In the data rows, the value 500 means zero.
Here are some points, each followed by its number:
577,549,380,637,483,434,342,508,604,475,399,403,515,522,427,411,478,622,452,617,485,397,358,493 0
421,518,562,417,698,508,638,486,531,398,471,443,556,335,318,464,451,386,566,765,494,552,597,578 1
483,398,571,442,578,421,359,549,377,671,435,516,618,592,579,544,615,438,455,397,563,583,536,552 2
587,340,499,485,501,535,384,513,409,453,385,409,509,248,517,454,592,438,421,708,579,483,532,496 3
370,620,373,456,485,549,555,531,682,482,662,472,658,497,485,420,421,440,619,536,416,489,384,530 4
521,471,541,452,572,470,487,487,430,538,693,627,499,410,753,700,482,396,501,348,578,542,458,445 5
630,331,404,509,490,487,385,507,487,423,477,458,457,363,477,444,519,569,444,527,501,472,514,443 6
356,643,522,527,402,585,709,539,656,393,560,477,535,479,525,460,312,472,547,647,259,530,491,566 7
496,620,426,498,518,478,404,433,551,553,522,464,767,578,467,506,438,330,551,642,482,407,321,542 8
490,529,564,432,550,533,508,506,498,476,726,613,441,441,684,636,450,397,465,382,513,596,482,469 9
495,582,419,554,534,509,497,446,561,384,432,460,452,572,391,472,409,600,521,449,498,434,380,444 10
671,430,713,565,543,399,418,454,326,607,402,549,428,391,631,662,634,453,362,625,626,453,644,518 11
526,484,446,473,542,463,563,484,621,310,512,485,546,356,479,411,451,653,469,515,358,470,429,410 12
562,591,473,587,468,446,568,392,543,466,411,494,409,621,483,516,498,610,463,405,470,403,485,419 13
480,358,375,436,477,535,351,616,531,609,449,415,624,497,402,332,586,424,469,552,481,494,457,480 14
359,659,553,508,170,755,456,466,538,632,640,468,537,624,564,385,467,467,355,454,323,387,436,470 15
518,536,486,431,399,635,323,407,395,483,533,462,513,591,483,407,613,461,428,388,586,507,421,462 16
409,427,515,463,502,290,835,504,561,591,302,445,700,371,497,524,471,532,497,656,175,529,666,543 17
627,495,651,504,550,454,494,393,425,449,433,553,504,518,478,553,466,564,364,523,430,360,553,392 18
417,661,470,582,538,614,443,501,494,428,670,504,274,628,520,597,385,396,648,450,722,652,423,648 19
487,633,505,480,618,311,789,334,514,448,583,566,546,464,627,729,468,458,688,441,540,559,548,548 20
367,540,396,410,525,641,438,581,584,342,715,482,494,519,524,385,474,486,641,362,575,649,383,542 21
386,632,528,536,551,500,497,452,532,434,291,352,502,757,340,372,449,539,494,558,400,552,509,602 22
527,351,490,572,439,436,640,571,573,509,296,430,402,311,466,488,439,609,378,672,280,451,633,457 23
446,403,478,511,353,477,525,589,425,736,518,549,541,552,655,593,534,421,500,367,469,549,512,525 24
513,484,408,583,427,455,560,543,615,546,520,482,547,339,515,517,442,548,499,623,412,401,454,475 25
479,411,535,533,499,472,587,579,465,627,499,549,477,400,522,593,486,459,542,565,528,502,594,529 26
670,571,472,622,491,497,197,406,509,544,276,385,520,642,317,395,468,489,234,693,450,296,333,414 27
527,815,556,533,660,593,433,290,556,157,333,347,355,695,172,324,441,534,503,717,598,499,424,577 28
331,309,509,324,330,771,445,686,486,437,636,448,501,353,561,279,531,454,450,448,377,676,566,516 29
539,552,692,535,661,526,232,517,328,367,493,547,399,686,514,573,420,498,476,497,686,660,428,642 30
449,554,537,572,478,487,585,525,590,455,708,551,533,298,608,593,370,552,535,618,430,495,487,535 31
565,768,528,538,735,553,369,323,537,191,348,350,387,692,160,353,477,521,512,679,672,503,417,576 32
542,531,518,467,455,479,556,402,466,407,722,620,476,418,715,626,515,593,536,239,563,506,450,388 33
443,336,395,497,423,615,428,670,551,493,382,410,434,450,364,318,461,579,434,518,401,534,486,470 34
585,369,411,468,504,466,383,530,539,443,349,395,621,312,366,323,593,548,395,694,457,432,447,443 35
492,618,480,560,508,525,514,407,513,511,493,466,586,505,455,515,463,487,542,570,545,339,422,494 36
499,387,508,367,450,473,544,453,421,608,298,423,737,367,408,392,628,445,349,598,340,440,528,442 37
482,468,555,478,532,404,759,419,453,468,378,515,337,525,522,611,503,539,503,395,425,584,689,495 38
587,477,700,458,515,498,652,356,417,331,376,557,392,514,539,573,435,552,326,458,312,446,631,371 39
419,535,388,510,408,581,497,533,500,676,504,481,510,671,478,503,476,347,562,426,535,504,448,544 40
554,421,467,567,494,348,633,477,442,699,467,560,465,434,616,707,526,432,543,464,540,470,585,490 41
450,556,374,432,509,543,536,405,590,503,331,356,670,668,263,297,495,438,475,535,327,350,453,440 42
399,531,508,523,441,469,645,499,513,658,470,482,530,593,534,554,501,388,574,512,434,518,600,588 43
467,458,569,364,434,563,443,497,364,508,646,572,625,394,633,526,599,485,511,350,586,619,442,509 44
653,484,699,548,406,583,192,574,378,566,489,609,341,548,584,519,565,531,217,511,612,489,464,447 45
531,593,547,552,430,557,393,380,436,572,362,394,512,591,528,454,604,429,391,585,524,373,487,503 46
480,460,495,406,575,499,543,472,470,541,473,473,520,483,325,438,584,494,517,479,550,524,573,500 47
449,857,629,570,484,676,483,358,529,508,575,500,342,829,378,471,457,342,512,562,624,428,503,560 48
541,470,547,450,534,566,401,513,496,335,696,532,556,324,522,406,551,604,514,497,562,430,493,442 49
442,501,553,585,293,630,586,536,486,572,396,474,225,687,524,475,466,523,412,418,397,541,632,493 50
454,678,479,424,570,503,598,346,551,345,567,498,526,622,426,462,506,545,571,349,507,554,445,483 51
539,574,383,509,528,438,512,442,577,420,454,478,505,611,457,447,535,533,571,430,520,472,438,459 52
484,547,597,565,531,486,507,447,466,560,535,475,521,366,508,566,503,451,505,686,546,450,584,582 53
604,474,443,560,498,439,496,412,447,602,443,510,486,534,515,619,513,449,482,462,537,371,499,427 54
592,521,509,592,535,485,376,379,433,456,446,437,399,492,540,579,521,449,482,563,625,444,491,518 55
447,648,616,576,383,525,690,387,456,692,333,455,438,699,493,601,463,313,440,625,387,443,652,574 56
577,398,463,466,554,324,650,460,509,451,482,546,559,347,591,570,575,615,544,413,471,463,544,404 57
422,514,351,479,384,502,533,573,653,581,579,473,693,453,505,411,478,500,522,525,363,431,409,472 58
621,702,539,602,561,308,621,222,499,548,313,523,666,518,442,676,430,525,386,626,435,256,381,408 59
619,598,509,561,556,312,562,267,453,564,340,489,641,515,472,669,452,465,417,597,448,345,409,440 60
422,583,505,497,488,460,514,451,469,629,650,549,700,484,556,612,472,427,580,478,540,471,409,564 61
405,570,549,517,542,579,518,596,565,497,657,533,429,535,529,510,456,440,595,506,551,548,558,581 62
557,612,504,514,554,352,617,329,528,498,398,493,707,435,429,590,430,513,417,629,350,390,410,437 63
595,433,519,599,440,457,501,550,548,469,534,556,345,425,566,532,503,670,417,448,457,427,575,387 64
441,557,480,419,506,560,484,540,500,514,660,541,584,477,489,445,558,427,631,505,636,567,442,555 65
451,459,551,483,452,527,624,552,492,571,585,563,461,424,593,571,499,477,525,441,472,511,614,495 66
478,536,692,363,416,544,660,403,364,518,318,507,591,556,470,490,538,428,365,563,352,545,580,502 67
456,520,481,443,410,610,479,463,496,463,590,470,593,476,539,422,475,439,474,479,425,458,458,452 68
390,546,419,442,532,495,570,538,632,580,564,452,706,452,333,385,498,452,591,629,450,449,494,543 69
488,386,335,459,511,469,409,589,499,606,531,475,600,474,499,458,609,437,603,443,608,553,449,537 70
551,482,424,506,505,429,491,515,542,583,600,563,632,376,510,526,530,538,549,478,557,380,418,431 71
549,661,478,555,506,410,526,331,488,554,367,459,682,564,449,584,429,409,444,622,437,352,354,480 72
569,314,425,428,365,452,319,649,483,563,685,592,763,348,673,428,585,644,489,333,458,481,374,420 73
444,727,480,440,496,550,613,326,559,510,542,484,661,538,380,499,446,347,509,617,434,416,391,483 74
542,516,664,397,357,525,571,409,350,571,402,566,547,563,530,509,603,463,330,460,413,522,571,445 75
514,431,576,430,611,347,474,483,390,624,386,520,700,551,551,562,567,438,445,456,476,508,535,521 76
526,435,325,460,458,467,385,524,515,661,502,498,596,597,500,434,646,510,524,295,593,421,405,402 77
404,386,636,488,571,562,570,620,393,332,441,478,265,474,504,576,322,419,562,659,486,860,662,741 78
584,523,408,496,419,555,363,386,431,503,556,541,386,725,528,496,603,541,499,167,644,462,414,398 79
462,491,556,489,604,578,417,545,529,256,589,453,369,425,517,434,471,558,553,532,577,661,550,584 80
455,436,450,574,481,533,511,659,649,481,588,481,499,284,494,459,362,508,499,708,382,453,492,509 81
579,338,449,483,453,430,503,470,468,665,388,428,617,434,453,479,589,394,434,648,398,403,629,480 82
582,549,415,521,541,516,303,555,537,266,768,612,475,399,642,557,403,591,596,435,683,570,246,511 83
502,637,488,516,641,462,557,388,544,272,740,520,529,383,598,651,347,426,688,626,572,573,452,614 84
507,396,514,474,412,486,614,465,433,654,299,455,512,586,432,484,562,435,432,472,378,415,657,437 85
522,544,530,710,442,516,511,531,594,400,510,472,285,367,563,582,303,592,468,706,461,476,490,540 86
467,512,477,451,522,448,475,457,468,536,607,527,724,442,526,550,506,493,562,466,508,495,411,536 87
529,583,542,629,490,496,529,488,558,450,631,514,503,365,604,639,314,396,561,773,460,412,488,579 88
496,430,492,555,550,545,393,573,460,483,418,454,455,416,481,507,430,480,466,615,549,492,466,539 89
576,437,452,488,617,336,413,435,439,464,359,434,559,566,431,496,594,550,539,496,577,582,538,572 90
393,564,431,473,470,531,416,609,649,362,484,399,621,593,394,253,488,640,533,556,380,595,419,587 91
456,525,565,494,477,551,486,464,472,381,357,452,328,743,456,409,529,651,415,295,432,603,559,489 92
544,295,525,479,482,501,490,666,538,501,499,522,521,228,425,375,565,684,431,575,457,411,581,396 93
424,616,561,609,414,485,537,533,572,524,722,570,599,390,701,619,371,536,545,560,428,469,423,573 94
549,513,467,408,475,398,425,429,410,555,365,522,806,615,456,466,572,565,443,366,462,458,320,437 95
525,601,586,609,425,538,311,437,425,537,539,494,454,567,578,531,523,522,426,530,591,484,439,570 96
523,353,608,558,224,618,521,592,427,587,468,546,378,411,620,521,407,610,252,461,254,451,553,384 97
667,624,460,770,595,404,407,405,580,365,388,448,340,415,420,577,382,628,472,752,605,316,417,499 98
487,606,537,562,375,513,670,394,540,504,535,543,436,498,588,592,405,540,430,468,368,422,476,421 99
613,467,502,593,589,278,520,474,512,353,535,538,458,324,618,636,474,696,556,521,545,585,503,554 100
625,385,482,498,503,498,340,513,447,385,516,470,504,238,533,467,550,527,458,682,584,523,473,518 101
414,489,578,421,609,560,621,502,487,493,455,465,516,374,318,452,477,402,527,699,511,533,628,560 102
488,547,401,602,531,438,539,509,633,481,473,437,545,420,480,500,416,560,540,637,435,408,424,500 103
441,410,381,466,473,545,380,643,585,558,435,391,595,514,384,319,512,462,475,576,405,501,459,529 104
481,533,508,415,503,649,339,527,454,426,475,504,460,709,438,350,554,534,457,305,585,510,408,446 105
473,438,505,529,538,556,428,582,454,495,500,493,474,386,519,533,420,478,494,570,556,514,435,520 106
475,562,426,509,576,465,554,459,558,402,530,472,467,512,478,513,463,523,599,472,544,541,462,537 107
534,585,560,638,471,509,524,456,540,480,580,490,500,416,577,619,347,425,505,747,446,379,507,558 108
548,313,388,421,500,407,508,512,494,563,346,456,502,530,411,403,670,587,452,335,452,508,584,398 109
427,422,589,601,430,500,453,594,373,777,301,453,450,592,568,638,433,300,416,645,467,569,583,664 110
413,669,734,515,485,650,623,461,509,395,546,540,248,637,510,500,429,526,434,466,467,552,628,509 111
677,319,505,368,545,378,569,448,410,405,260,525,644,473,418,426,606,579,423,467,414,405,565,352 112
443,533,444,462,584,398,686,438,574,499,344,411,562,565,380,451,518,479,557,550,388,527,574,529 113
585,342,484,580,480,388,572,536,454,554,485,550,398,322,625,645,498,583,478,451,505,488,581,448 114
609,465,421,480,481,436,488,415,494,537,373,489,522,498,414,457,574,599,390,395,489,385,414,316 115
441,569,498,409,564,435,518,435,473,511,679,577,718,476,516,577,492,459,622,448,570,579,386,588 116
528,377,375,434,475,446,538,500,505,545,308,460,489,577,402,394,608,616,431,304,424,488,502,368 117
566,537,636,596,450,484,396,438,367,614,416,532,516,495,577,629,466,499,337,539,536,419,446,500 118
522,484,422,502,458,465,503,464,451,630,543,559,474,609,578,590,591,476,574,270,630,501,489,463 119
452,405,446,511,563,451,442,604,469,701,455,448,585,457,461,504,578,376,570,614,594,543,559,613 120
523,794,516,574,727,541,409,306,584,181,328,337,370,667,130,338,436,561,525,726,657,474,401,572 121
518,448,504,433,537,582,344,563,454,450,485,530,481,609,487,409,568,530,476,340,586,478,432,418 122
527,401,576,495,433,468,474,523,359,509,470,551,409,491,627,577,571,615,463,336,560,636,555,530 123
450,807,620,602,436,643,499,380,531,548,560,506,370,758,472,511,462,394,484,537,577,383,487,538 124
442,547,593,464,430,661,368,527,417,517,513,475,399,782,462,425,521,377,510,484,550,621,575,632 125
587,599,509,485,660,375,495,338,488,257,388,514,482,632,417,493,495,719,487,333,515,519,402,423 126
459,435,494,545,351,733,261,703,508,594,605,489,320,547,458,359,527,498,396,483,570,509,470,481 127
534,535,454,501,547,530,374,548,514,287,789,625,435,434,689,584,413,575,616,317,663,621,312,511 128
517,368,431,473,658,391,530,527,457,450,406,464,431,419,445,536,541,526,582,458,613,620,566,525 129
521,485,574,629,361,597,326,642,518,740,636,560,355,529,636,550,510,365,390,576,548,417,564,506 130
519,417,518,492,582,338,695,409,407,600,287,468,626,324,449,626,528,422,522,694,481,459,598,538 131
483,354,539,514,520,487,515,611,438,554,531,545,388,352,524,567,534,529,525,505,588,580,600,534 132
463,462,579,427,618,382,434,467,399,651,330,462,702,649,528,508,601,411,442,427,463,505,543,532 133
508,413,285,498,411,498,367,565,531,689,439,439,615,584,438,354,644,521,502,360,533,386,399,421 134
502,366,618,570,193,613,552,567,437,576,454,529,321,448,586,520,398,610,274,493,273,497,590,435 135
538,327,567,312,454,512,605,515,371,492,362,538,706,519,465,416,587,488,478,424,375,457,578,423 136
568,429,572,431,543,431,465,512,478,453,538,607,570,370,606,554,472,670,330,344,401,515,395,361 137
622,361,499,521,503,507,329,518,401,468,451,450,491,271,516,496,588,471,449,684,641,484,510,523 138
457,594,465,436,547,464,625,402,565,389,564,520,515,573,501,484,521,550,607,358,477,568,491,479 139
461,741,390,574,434,441,600,405,684,455,570,493,660,565,508,456,432,596,575,505,387,341,343,466 140
467,468,528,421,569,416,506,466,432,531,645,570,697,398,586,613,515,484,577,429,542,549,471,547 141
442,660,614,507,621,611,309,516,472,325,569,531,458,612,514,495,399,513,472,452,633,570,310,556 142
502,479,540,483,549,506,448,510,392,567,541,569,498,516,535,550,584,529,539,350,681,503,489,495 143
646,462,446,583,652,308,527,395,434,516,336,501,439,466,494,648,556,538,558,523,656,420,526,483 144
324,607,573,241,527,657,541,415,533,372,534,436,592,661,286,228,575,542,441,320,379,630,517,483 145
555,570,558,623,480,500,525,456,546,460,621,528,489,364,609,649,327,414,514,741,464,400,516,547 146
493,606,513,658,222,614,546,490,554,579,475,497,295,665,571,503,421,594,372,422,357,369,497,414 147
472,497,468,436,565,556,389,489,446,591,454,475,427,722,290,367,682,490,548,314,701,507,549,487 148
486,876,602,616,379,673,490,345,522,532,552,526,339,835,436,507,468,380,497,545,615,371,445,527 149
532,478,446,420,701,409,571,349,440,362,495,440,512,472,476,598,499,350,642,558,573,613,582,595 150
641,477,471,587,523,501,215,431,440,511,410,424,442,449,397,449,571,574,348,570,639,373,405,438 151
356,494,572,361,548,578,635,584,522,528,538,537,500,571,493,455,515,438,508,381,435,566,603,484 152
450,572,519,580,533,485,585,515,609,373,648,524,490,318,592,573,339,543,591,643,462,515,478,564 153
623,294,461,393,358,486,474,511,403,498,542,593,569,461,623,499,557,557,429,290,398,508,499,365 154
439,453,399,508,391,457,643,524,574,679,393,443,621,503,473,464,510,467,487,573,316,410,545,480 155
527,378,404,461,455,485,330,571,472,563,608,520,626,379,609,490,559,503,503,418,559,523,379,482 156
492,461,552,455,396,630,373,541,376,553,547,492,376,678,504,487,558,355,526,474,605,652,579,621 157
464,518,417,604,503,416,561,520,547,630,561,483,524,391,560,634,442,420,604,616,535,489,472,587 158
468,833,612,571,430,672,506,377,501,586,515,506,365,832,402,497,477,316,502,585,594,395,502,546 159
619,406,425,581,467,458,431,457,521,457,437,421,470,396,462,498,475,500,454,673,443,409,533,481 160
514,406,647,506,267,596,589,549,434,462,472,579,347,415,617,513,404,643,255,446,243,534,581,405 161
464,457,361,484,469,495,493,546,564,542,612,520,590,402,520,510,438,479,527,442,449,471,373,439 162
527,520,689,384,355,557,591,391,348,546,333,531,536,595,493,484,598,489,311,462,375,526,591,455 163
394,343,400,408,419,493,635,665,642,539,593,487,685,237,544,406,474,516,533,571,277,541,528,485 164
547,518,441,518,559,382,598,439,558,489,446,495,542,471,489,536,502,531,543,494,467,451,498,466 165
524,535,547,488,447,554,542,469,544,517,478,506,464,487,428,444,497,509,369,570,377,422,555,417 166
516,536,477,449,613,427,570,448,547,474,565,528,557,593,443,478,584,492,628,415,549,497,572,492 167
400,718,434,376,476,563,649,376,602,593,557,489,738,567,401,470,484,293,514,543,399,445,368,467 168
506,604,411,498,511,492,391,466,521,531,503,464,679,619,503,490,451,361,523,552,496,447,299,533 169
507,695,535,521,536,518,479,381,565,397,492,463,517,596,430,462,448,480,463,575,468,458,416,505 170
368,527,426,392,555,635,441,615,552,319,735,519,451,511,488,421,440,489,640,355,601,738,384,594 171
426,421,356,402,402,662,425,625,551,460,508,483,590,539,405,292,504,618,482,289,432,450,323,365 172
511,335,444,515,391,433,596,600,528,601,593,566,543,243,664,601,490,561,492,465,401,469,528,424 173
501,592,444,497,388,456,645,412,574,553,545,563,562,575,575,537,499,580,504,305,385,389,433,381 174
443,459,458,433,593,536,450,612,583,346,669,508,611,286,521,430,428,488,567,610,511,583,409,533 175
424,356,459,402,405,441,590,610,513,656,514,557,710,404,584,482,518,529,447,386,292,494,484,423 176
690,471,640,538,611,503,195,486,398,489,339,482,362,427,443,486,578,413,249,754,677,500,467,485 177
522,570,329,517,606,326,535,452,610,503,681,540,757,337,574,603,485,484,678,543,576,429,325,506 178
538,541,362,514,462,547,338,498,568,443,527,472,479,614,441,379,557,592,515,356,579,467,336,430 179
432,416,496,592,467,660,402,715,574,586,391,421,293,582,319,335,456,487,430,628,495,462,593,513 180
538,617,554,582,547,409,670,372,483,372,456,519,376,558,564,623,460,550,583,481,529,533,561,540 181
635,415,513,657,442,548,259,544,416,570,402,469,357,497,470,475,526,544,383,589,632,344,497,464 182
Which point above is nearest to each new point? Its number follows each.
442,379,526,531,418,544,606,613,485,613,471,491,432,393,515,526,469,459,519,600,421,496,660,539 26
425,588,489,532,582,584,474,509,507,399,672,524,264,543,552,612,402,389,632,493,681,709,464,638 19
404,481,494,436,544,601,535,528,453,556,480,521,519,581,344,458,522,459,591,413,606,467,513,494 47
334,464,576,368,619,570,514,656,602,349,652,479,562,359,497,365,437,485,542,596,369,705,568,598 175
535,454,604,615,306,661,331,642,476,761,566,549,304,575,592,501,535,378,327,570,515,423,587,480 130
486,584,483,482,511,380,721,375,475,557,586,587,527,555,647,692,518,482,626,310,530,523,532,494 20
560,515,506,544,669,248,739,371,485,451,526,566,562,298,594,748,484,536,656,558,573,471,580,510 20
609,287,397,420,478,352,364,585,480,552,600,570,802,303,618,483,619,656,485,349,480,427,401,381 73
546,419,458,412,714,402,540,383,419,392,543,468,494,407,485,609,513,352,647,553,618,642,610,592 150
448,568,474,540,481,463,595,473,512,607,440,463,470,640,482,535,524,395,589,532,500,535,585,573 43
574,422,400,549,486,518,388,564,577,353,481,446,387,414,467,388,481,674,443,492,478,494,429,436 6
398,482,624,350,507,593,572,597,526,610,674,610,543,467,476,434,564,472,448,400,447,495,596,415 152
619,400,548,599,744,358,376,534,443,348,702,583,406,127,623,719,424,605,584,610,761,552,471,559 100
482,520,509,473,497,595,398,501,446,581,537,519,377,753,395,408,645,503,554,294,678,528,580,509 148
454,441,514,607,417,692,416,670,554,608,393,429,225,666,328,350,472,489,409,571,491,434,600,497 180
466,599,487,550,480,451,585,425,516,574,443,461,477,659,470,535,505,436,577,542,486,535,589,611 43
447,489,513,518,541,536,564,558,555,496,532,511,373,557,468,495,474,470,553,506,521,555,605,541 62
405,676,536,503,540,581,522,469,620,361,567,442,472,602,465,430,385,478,514,569,411,549,467,559 170
545,277,391,407,423,388,380,645,466,606,638,595,807,268,668,520,580,560,518,413,457,482,386,453 73
552,418,536,413,524,433,444,548,494,484,561,619,624,381,607,528,481,635,337,330,396,476,367,343 137
593,477,439,517,422,538,416,447,485,528,445,503,462,527,430,462,542,545,383,441,519,379,423,362 115
719,306,477,726,509,405,318,602,416,627,364,535,206,418,525,614,548,624,414,516,713,393,564,434 182
461,464,434,486,503,559,424,599,588,395,625,472,565,308,505,408,451,519,536,629,500,555,401,524 175
474,338,624,532,545,504,592,631,414,361,380,493,236,448,557,595,356,465,502,642,437,774,699,652 78
500,571,442,557,397,467,632,415,543,589,353,461,485,666,452,477,526,535,474,420,370,407,526,430 13
559,468,387,532,522,372,523,488,551,538,484,504,571,437,528,540,528,554,547,483,494,480,446,472 165
482,347,505,317,554,416,601,580,420,483,567,612,663,409,633,591,481,432,554,386,426,658,517,517 141
485,368,629,483,576,544,542,613,393,299,422,507,264,488,522,565,343,480,523,587,478,798,642,649 78
472,506,467,480,487,582,471,532,552,342,413,423,323,649,375,329,494,607,459,407,468,588,514,474 92
472,574,471,486,563,489,549,462,562,315,804,526,550,328,663,627,372,373,708,643,535,615,476,636 84
486,233,406,336,537,425,594,619,499,499,431,483,568,352,463,387,622,573,515,389,403,614,602,428 109
510,350,403,467,455,494,340,599,465,598,593,505,623,373,643,478,616,504,511,398,591,532,402,484 156
692,445,721,582,539,384,439,405,289,598,398,569,389,404,647,695,644,453,370,595,659,448,666,513 11
566,478,489,441,704,397,579,338,448,370,479,422,477,406,424,589,499,359,592,646,542,589,638,593 150
600,491,429,523,467,477,416,449,502,548,372,478,486,504,433,451,553,569,372,471,501,367,422,369 115
375,553,520,422,415,580,685,473,479,527,523,515,398,696,540,519,531,450,586,258,458,634,598,535 152
589,549,462,539,576,509,239,449,538,539,327,365,597,595,336,383,498,412,316,704,463,364,384,472 27
455,571,460,491,446,615,454,453,469,484,439,421,380,808,413,395,563,423,563,407,568,576,543,578 125
472,509,415,372,494,548,501,420,548,482,403,396,674,610,304,307,531,488,429,467,333,409,463,406 42
556,621,566,577,457,535,374,370,444,556,394,427,529,574,514,487,569,436,403,626,570,381,466,526 46
624,406,540,648,447,553,239,551,422,537,470,489,348,473,478,470,527,594,385,552,628,383,495,472 182
410,517,419,376,420,571,528,504,483,606,658,547,586,590,573,472,627,463,617,202,589,524,459,449 119
535,338,382,424,421,465,562,417,396,705,340,444,636,581,430,509,609,381,509,394,437,396,579,413 85
629,398,496,617,457,547,224,561,430,580,469,492,400,508,483,469,540,531,400,543,647,390,474,479 182
367,436,477,411,516,484,493,607,492,517,406,442,722,523,453,424,443,509,490,503,337,609,438,583 104
340,684,519,555,442,571,720,494,661,423,529,426,525,508,491,475,314,434,586,705,295,512,531,600 7
363,657,627,467,549,613,576,510,537,393,706,568,388,594,520,502,430,495,599,419,538,590,550,567 62
411,444,506,380,620,559,606,511,416,553,416,498,501,573,296,454,575,442,603,377,624,504,587,498 47
493,562,481,493,564,477,590,439,548,319,722,496,521,364,589,606,411,398,680,639,514,624,535,626 84
433,648,652,434,597,625,345,495,464,297,677,583,456,580,538,481,413,581,435,346,576,618,347,492 142
526,530,398,464,551,451,489,495,623,449,554,490,591,548,419,386,552,568,551,435,478,448,458,443 52
511,428,435,430,477,462,562,459,533,527,308,435,521,611,410,355,619,627,409,300,366,451,539,361 117
448,693,627,492,553,622,331,465,472,412,594,546,490,684,509,471,449,494,458,397,597,526,348,512 142
537,321,492,341,523,435,521,490,448,585,330,429,780,254,427,416,620,430,394,678,365,452,557,456 37
399,531,584,479,437,633,503,609,553,484,713,560,398,508,552,464,475,484,537,467,517,599,562,548 62
611,318,517,362,546,426,514,510,415,392,283,528,684,501,405,388,596,617,443,448,409,419,537,386 112
589,497,512,577,589,306,559,458,506,392,534,563,491,365,626,645,493,682,554,487,534,555,484,521 100
456,266,629,457,633,485,563,624,378,325,397,470,274,392,521,584,392,437,527,640,466,839,736,695 78
494,510,550,456,585,478,486,476,408,528,600,598,527,486,507,566,582,563,596,328,705,503,477,496 143
437,352,448,427,647,489,472,655,531,311,584,469,432,317,476,433,501,557,626,518,580,738,547,603 80
438,520,559,405,789,481,632,516,585,348,423,420,569,292,258,424,450,421,567,818,491,562,589,573 1
423,438,495,399,425,481,619,563,543,589,509,558,668,498,568,472,500,522,449,367,291,504,487,408 176
405,422,488,443,524,542,485,631,559,418,653,502,580,270,582,472,419,496,532,583,427,596,458,535 175
431,572,481,556,464,470,668,441,526,560,432,453,412,652,497,567,453,436,576,484,434,558,591,591 43
499,489,583,594,356,603,390,642,549,689,688,558,392,502,649,540,498,393,412,589,498,453,589,511 130
476,552,487,414,445,622,357,418,426,560,438,434,568,653,439,393,612,376,434,463,567,478,430,496 16
599,507,508,608,570,342,481,447,464,362,543,560,432,382,635,642,461,699,553,438,613,525,463,521 100
464,592,647,520,522,649,275,550,453,425,618,566,435,562,541,496,407,552,399,422,590,533,339,509 142
464,476,408,565,632,436,489,548,483,589,418,417,472,518,437,563,496,316,665,672,668,590,560,698 120
408,569,577,492,531,568,533,577,550,476,686,562,405,544,525,507,480,477,581,455,551,571,566,552 62
525,449,432,499,528,367,618,468,516,566,399,498,561,506,480,553,525,493,542,496,447,459,553,490 165
549,659,555,504,481,354,778,314,500,511,474,576,691,381,537,665,465,496,526,621,435,366,464,470 63
524,582,541,540,499,466,493,353,442,595,468,487,523,544,552,588,549,436,475,468,560,409,508,493 54
603,538,585,616,452,490,330,429,393,563,426,518,479,489,569,593,478,551,321,531,555,390,393,457 118
307,701,556,529,489,576,749,535,678,392,534,445,540,527,484,467,299,421,599,713,290,533,539,631 7
484,488,549,461,619,291,837,439,494,514,587,590,591,271,651,746,500,475,661,538,495,535,658,533 20
373,611,376,435,486,511,549,509,659,434,698,473,649,488,499,412,455,525,627,431,434,561,372,527 4
562,304,409,418,469,441,354,615,499,448,662,573,740,292,630,450,537,639,505,390,472,499,358,415 73
526,680,601,460,616,415,642,328,451,409,426,572,538,667,559,665,402,418,457,441,404,542,449,481 181
517,592,490,619,344,525,576,459,542,565,539,542,364,579,612,591,437,540,485,430,447,417,487,461 99
399,697,548,478,625,572,605,475,579,427,680,542,441,594,471,544,416,383,651,523,584,569,501,569 62
432,582,500,520,636,530,529,468,498,369,656,519,313,565,551,623,390,424,683,429,678,705,499,643 19
569,593,524,606,571,361,634,367,511,402,459,499,333,578,558,638,497,559,605,481,560,507,606,551 181
461,499,502,550,394,614,469,553,540,525,397,401,464,522,430,394,423,474,403,645,354,422,509,499 166
476,360,324,452,550,467,388,598,546,604,374,377,646,487,416,344,612,420,510,551,496,462,474,486 14
592,478,526,595,584,333,498,468,485,391,533,543,434,364,638,645,465,664,562,513,568,560,517,548 100
476,438,534,536,462,502,552,597,482,612,539,549,451,451,532,568,487,463,545,553,527,511,600,553 26
441,364,506,465,418,582,560,616,550,445,398,450,393,460,436,360,456,612,387,475,299,556,592,438 34
490,475,483,458,536,506,552,556,575,413,480,502,584,368,377,376,499,630,510,552,442,414,495,430 12
501,512,377,480,527,455,521,477,593,449,445,458,531,571,455,417,541,564,549,413,472,472,452,441 52
596,469,609,631,484,440,465,504,427,462,474,581,326,519,595,645,431,685,420,392,519,477,520,445 64
634,490,516,587,555,371,511,438,452,350,539,600,393,408,648,713,399,607,514,464,558,509,450,482 100
503,536,412,590,555,377,536,483,525,549,473,475,556,465,509,592,453,449,624,615,563,479,484,578 158
400,470,440,431,522,478,658,530,573,459,374,395,463,613,424,382,562,486,605,494,407,646,657,586 113
548,598,559,580,471,523,386,426,450,552,420,449,547,517,522,495,575,448,459,626,604,400,450,524 46
422,672,646,461,619,627,325,463,482,286,652,557,468,566,514,468,396,575,449,368,600,585,312,513 142
656,551,398,579,515,273,413,379,530,484,351,486,634,609,458,472,600,740,433,362,513,355,363,379 115
476,446,515,604,467,649,399,661,527,574,385,446,245,666,354,404,466,509,446,546,538,462,595,515 180
377,662,519,573,471,545,724,481,659,363,516,435,462,531,455,466,312,489,570,694,322,517,557,592 7
399,643,563,490,675,524,513,488,556,259,392,392,417,654,315,405,372,531,548,614,464,681,494,653 22
566,393,434,442,547,323,669,450,517,504,459,523,597,382,548,561,578,603,529,381,428,464,560,402 57
536,605,467,542,473,538,436,447,567,490,623,507,586,561,479,493,441,447,530,585,492,335,427,478 36
545,319,399,493,460,443,340,658,445,696,603,586,660,375,663,594,519,382,532,511,568,510,416,515 156
